Rotation paths and how fast each direction turns (degrees each step):
Each turn is a multiple of 5 degrees from 10 to 175, or 0.
Each row of a path follows its step; steps can be skipped.
path 1
step 0: [  1  -1   3  20 -12  -3   5  16  32 -10 -17 -19  12  -4  29  -5  22   4
  35 -13 -17 -41  -6 -36  -6 -29  -1  37  10 -35 -25  -3 -29  -4 -62  20
   1  -8  42]
step 4: [ 38  -3  48  -2  19  -3   6  12  22 -19  13  11  30  20 -13  -6 -22 -26
   7  19 -21 -41 -22  53   8  19   5  27   2  -6   7  50  20  17  21  -3
  16  22 -19]
step 5: [  8  20  32 -12 -25 -37  19   8  -8 -24  12 -37 -22 -11 -14 -10  -1   4
   1   4 -11 -57 -13  10  -7  28 -36 -23  31  14  22  36  12   8 -22   0
  44   4 -27]
step 7: [ -8 -11  -5  24 -14 -10 -42 -47  40 -23  11  46 -35  -1  22  10   3   5
  -4 -23   3  18  -9  -5  17  34 -12 -58 -10 -20  -1   6  -2  24   2   1
  -2  25  28]
step 10: [ -7 -28 -20   2 -17   5  29   1 -11  -6  23 -15 -25  20 -11   9  30   4
  17 -53  40 -34  11  13  44 -41 -22  16   9   1   2  -2   0   7  23  14
 -33 -38 -23]
step 14: [ -5  -4   5   0 -72 -21  35   7   1  -3  -4 -30   5 -13 -27  30  -3  -7
   6  41   8  -5 -48 -18  12  11  34   6 -35 -12 -17  23  12  -5 -28 -22
   6   2  21]
step 15: [-35  -7  15 -17 -36   3  -9   4   3 -33  -1  11 -33 -14 -11  14 -16  24
  34  33 -26 -10 -25   4  -5 -38  33 -15 -23  -7  -3 -39  50  -2 -25 -17
   0 -34 -15]
step 16: [-14  30  25  58   8  -4  -2 -27 -10 -32 -38  37  -9 -16  42   0 -36   8
  43  21  15  -5   6   3   8 -32  26 -11   2 -15  12 -24   9  20  -1  -6
  15 -15   1]
Speeds:
[  4  -7  -7  -7   1 -14  -8   2  -8  -5  -4   4 -15  -1   4  -6  -4  -1
  -2   8   6  -2 -10   6 -10   5   4  -1  -2   1  -5  12   2  -5  -5  -3
   3  -6  11]  45
[  6 -12  -5  -3   2  -1   3   8   5   1  -5   2  -5   1 -10   1  -4 -11
   3   8  -1  -3  -6 -14   5   1   1  11  16  -2   0  -8  -8  -8   6   1
  -7   3  -2]  35
[ -7   0  -4   3   9   9   6  -5  -2  -7   1  -7  -7 -17   6   0   3  -3
  -3   3   2  -9  -9   4  -9  -5 -10  11  -2  -5   9   0   6   4   9  -1
  -4   8  -1]  60
[  6  11   7   1  -5  -2  -5  -4 -10  -5   5   7  -6   8   1   4 -11  -2
   0   2   5   4  -2   9   5 -14   2  15  -2  10   3  -3  -4   2   6  -3
  -8  -5  -9]  55
[ -6  -6   5  -9  -2  -3  -6   0  12  13   6   7  -9   5  -3   3  -4   5
   3  -1  -4  -8  -4   9  -8   3  -3  -5  -4  -6  -5  -3   5   8   9  10
 -12   0  -8]  135
[ -4  -2   1   3 -10 -20   4   1  -1   2  -8   0  -7  -5   0  -3   0  11
   1 -13   2  -2   2 -10   4   1 -12   6  -6   5  -1   0  -1   3  -3  -9
  -5  12  -4]  155
[ -2   6   2 -15  -3  -1   0  -5  -3   2  -1 -15  -4  -7  -4  -3   1  -5
  -6   9  -5   2  -1   0  -2  -1   5  -9   0  15   0  -6  -1  -3 -11   7
  -5  11  -9]  115
path 2
step 3: [-16 -16  -9 -20   5 -17 -16  11  10  -2  29  12 -26 -46 -22 -29  -9 -15
 -16 -25 -15  -8 -11 -35  24  20  -7  -4  28   3  14  30  44   0 -12  18
   0  -7   2]
step 4: [  3  -3  35  38  25  21  12 -16   3  12   8   4 -36  -3   4  25  19 -44
 -12   9   3  25  -3 -28  46   5   4   2 -21 -15  25  -4  -7  22  -8  12
  21   3  -6]
step 5: [ 11  -8  10   8 -19  12  -4  25  -8  39  12 -19  -6  26   8  -6 -15  -4
 -11  11   0  -4  -8 -25  20  50 -22  -2  15  11 -26 -31  42  13 -20  11
 -41   8  -2]
step 9: [ -3  15  16  29   7  19  -5   9  19  -4 -18 -25  -5  -4 -13 -11 -32  25
   9 -40 -24  20   1 -21  18  38 -19  40  -3 -16  -1  35  21  -8 -34   5
  -4   3  -3]
step 10: [ 15 -17  18  34   9  67 -25 -10  27  -9   2  21 -19   8  -3 -26  28 -31
   2   3  -5   3   4  16  -2   3 -19  -7  21  -4   1 -13  33 -12  10  -4
  19   9   4]
step 11: [  1  20  24  14   0 -42  -4  -6  30 -11  21   0   5  12 -11 -23 -52 -24
   0  33   7  10   3  11   9  10  -7  -4  -6 -16  -1 -12  54  22 -23   6
   5  17 -10]
step 13: [ 30 -22 -20  23  26 -23  16 -20  -8  -4 -14  -6  -1  -1  18 -20   0  -8
 -21   6  24  26   2  -8  -8  74  -3   4 -18 -27  14   1   6 -13 -22  -3
  -3  14  10]
step 16: [ 16  -5   0 -17  15  16  16 -32  20   3  12  32 -14 -13  10 -15  -7 -23
 -24 -48 -25  -6 -52  -1   8  -1 -14  -8   6  16   6   9  40  22   8  14
   1  15  -3]
Speeds:
[ -1  -2   3  11  -3  -1  -4  -1   0   5  10   8  -7   7   0 -13  -8 -14
   3   4 -11   6  -4 -10   7 -12  -6   7   7   4  -3   0  -5   4   1  -7
   0   1   1]  55
[ 17   3  -6   3   4  -4   6  10  -1   6  -8  -7  -9   2   4   5  -1   1
  -2 -14  -4   6  -1   0   0  -7  -7  -4   5  -8  10  -8  -4  11  -4  -5
  -7  -2  -2]  90
[-12   3  -1   3   6  12   3  -4  -6   1  -4  -1   1  -3   1   9   0 -11
  -1   5   5   3  -2   6   3  -6  -4  -4  -3 -16   7  -4  -4  -4  16 -12
   4   1  -1]  170
[ -6  -5  -6   1  -2  -1  -1   0   7  -7   9  -4   2 -13  12  -1   2   4
  -6  -3 -10   0  11   0  -6  10  -6   6   3  -1   5   9 -15   4   3  -8
   1  -7  -5]  60
path 3
step 0: [  4  -4  59  11 -11 -12 -30  -8  -8   0   1  30 -20  -8  12 -31  18  -3
  -2  -4   9   1  -5 -10 -33 -23   3  13  31   5  16  -6  13 -29   6  -2
   5  14  35]
step 1: [-25 -29   5  -4 -24 -10   0  21 -12   2 -12  14  28  11  12  18  -5  23
  34  -1  -5  28  -7  41  10  13   9   4   6 -14   3  16  31  34  -5  16
  -6 -40   0]
step 3: [-34  -7  12  -9  20 -23  14   5  17  13   6  15  45  29 -18  17 -17  19
   5 -13 -14 -16 -22 -14   8  13  14   4 -20 -11  17  44  23 -17 -19 -19
   5   4  12]
step 4: [ -6   3  -3  -6   3 -26 -12 -13 -10  40 -33  -2   3 -14  -6 -49  26   8
 -33  21   4  18  10  26  -2  19   8  24  13  26  -9   1 -13 -22  32  -1
  10   4  -4]
step 6: [  5  36  -8  13 -23 -46 -11  17 -27   3  -3  -6 -16  -2 -19   6   7  28
  13  16  56  12  -5  30  23   0  23   4  -1  -2  -4   1   6   2  22  -5
 -13  10  10]
step 7: [-22  -3  50  -5  17  16  -4 -37   3 -16  15   3  29  -7 -29  -2   9 -13
  -6 -22   9  -1 -16  12  11  12 -25   9  -9 -29 -19  18 -31  27  -5 -22
  -4 -13  18]
step 9: [ 11  -1  49  12  30  -3   6   2  -8  24 -15   3 -24   6 -11 -20  15 -29
 -27   0   2  28 -34  10 -19   7 -25  -1  14   0  30  13  25  16 -16 -19
   2 -21   8]
step 13: [ 13  21 -16  15  -7 -15   2  20  13  29  10  -9  10 -32  -5 -30  27  -6
 -33 -35 -12   5  -2  12 -15  47   6  29  10 -18 -13   6  16 -13 -13   1
   6 -22  15]
Speeds:
[-10   9  -7   0  10   1   1  -6  -8  -4   2   1   7  -6  -2  -3  11  -2
  -8   2 -14  -8   4  -8   1  -3   3   4  -4   4   5  12  -4 -11  -3 -11
  -1  -6   1]  80
[  0  -9   0  -1  -2 -13 -18  -6  10   7  -3   5   0   0  -6   4   3  16
  -3  -1  -9  -2   2  -6   1 -10   5   5  -2   3  -7   6   2   6  -1   8
   2  -1  -5]  25
[ -7  -5   0  -1   4   5  -3  13  -4   0  -1  -5  17  -6  -7  14 -10  -7
  13   7  -8   2  -2   0  -6  -4   1   5  -1   3   0   4   3   3   4   2
  -6  11   2]  160
[  5   8  -3   4  -8  -1  -1   3  -1   1   6  -9   3   6  10   2  -1  -2
  -7   6   7  -3   5   0  10 -12  -7  -1  -4  -2   2  15   1  14   0   4
 -14  -3   6]  85
[ -5   0   6  -2  -6 -11  11  12   1  -3  -8   2  -6   4  -8   5   5   1
   3   3   6   0  -9 -13   3  -2  -4   2  12  11   4   6 -10  -3 -10   3
  -4  -1   2]  125
